(in the rows, 128 means zero)
Rows swapped in pairs by one turn or mirror: which row each one swaps with
The rows were stretched afterwards, more along some directions than others.
tobu: [114 128 113 150 127 119 101 123 130 106 113 150 112 104  94 162  98 128]
kabab: [148  96 120 155 132 124 127 112 144 110 108 105 161 126 124 134 110 123]
Dasat: [142  99 151 119 143 108 137 138 100 132 123 137  93 120 126 118 114 137]
nikop: [128 108 114 191 152 135 106 106 149  90 131 135 132 113 109 149 121 133]
soz: [109 160  84 134 112 121 131 143 116 115 131 174 117 125 107 174 118  91]
giz: [142 107 137 117 136 136 136 131 132 126 116  86 104 140 144  91 130 151]
vod: [112 169  96 122 105 129 124 131 111 117 130 153 129 121 109 155 124  86]
gam: [142 102 121 142 152 123 118 105 105 122 111 103  99 137 124  89 130 129]
vemuf: [149 100 126 133 143 128 140 129 111  97 131 106 116 122 159 106 130 128]
Nules: [108 152 101 132 111 125 143 135 118 111 135 154 115 125 109 168 109  97]
nekev: [146 118 101 146 126 123 122 105 141  81 107 115 129 100 107 114  97 113]
bevep: [148 128 133 110 171 144 144 153 148 139 135 131 157 133 116 109 129 108]
Keb: [117 109 119 177 132 135 125 129 140  83 142 136 146 104 112 157 102 106]
kof: [114 160 119 120 101 132  95 142 128 135 138 128 147 113 124 161 146 117]
muk: [141 100 132 163 136 101 117 119 125  87 124 129 138 112 131 149 126 143]
rizo: [143 130 118 103 162 132 130 146 140 146 133 152 148 127 106 112 129 106]
nafa: [121 122 108 111 150 135 133 152 138 143 127 171 141 140 105 105 125 114]
Bap: [121 125 154 116 150 152 146 154 137 117 128 116  96 117 130 106 112 144]
Niv: [128 139 108 144  98 140 121 122 156 109 114  93 130 117 131 146 125 125]
zore: [140 105 141 137 182 143 123 145 108 117 140 103 103 118 124 103 133 147]
telo: [139  99 124 136 146 130 129 118 119 115 121 153 104 134 124 100 117 151]
tosa: [142 128 108  99 158 130 122 139 137 127 139 146 162 131 107 110 136  97]
sativ: [131  78 131 118 152 129 143 143 101 102 147 144  96 108 108 114  97 139]
lil: [127 131 137 155 144 126 110 110 124 105 121 140 144  85  86 131 109 116]
Riri: [131 115 124 149 145 164 108 101 128  94 123  95 148 101 106 110 111 123]
Gozu: [154 141 109 133 120 123 136 118 148  87 107 119 143  98 129 137 113 132]
lavu: [111 162  94 120  93 128 145 146 112 115 129 147 123 115 106 159 120 101]
Mip: [114 117  99 155 135 127 115 137 121  98 132 133 103  99 102 175 121 119]
gitu: [140 123 124 102 159 131 137 145 126 140 127 163 146 126  94 102 117 101]
Bini: [160  99 135 147 176 125 136 131 124  87 129 109  94 107 127 104 124 163]
Safu: [124 160  98 127 126 156 152 138 132 109 145 135 113 116 121 156 121  94]
fatan: [128 102 128 138 160 126 119 147 113 113 124 127  72 123 132 111 137 151]
Birub: [125 111 131 136 165 110 116 129  99 109 132 163  95 117 119 107 114 147]
Bepes: [124 126 118 142 114 136 107 125 126  90 127 127 126  84  93 139 109 126]
ruma: [111 156  99 143 114 139 139 142 131 117 147 151 138 135 124 178 120  93]
gim: [143 138 121  95 161 139 130 144 136 139 126 152 146 123 108  91 127 100]
kikid: [133 103 138 140 149 136 125 102 117 136 119 130 126 150 135  99 130 144]
dovub: [140 101 146 163 175 158 127 118 135 104 130 118  99 107 126 117 110 172]
sigot: [140  90 129 150 135 132 154 120 114 111 120 104 103 142 150 124 103 145]
suru: [144 138 101 149 125 118 119 122 139  94 101 129 123 102 112 146 130 131]

Bap pairs with kof
Niv pairs with giz
Bepes pairs with fatan
sativ pairs with Mip

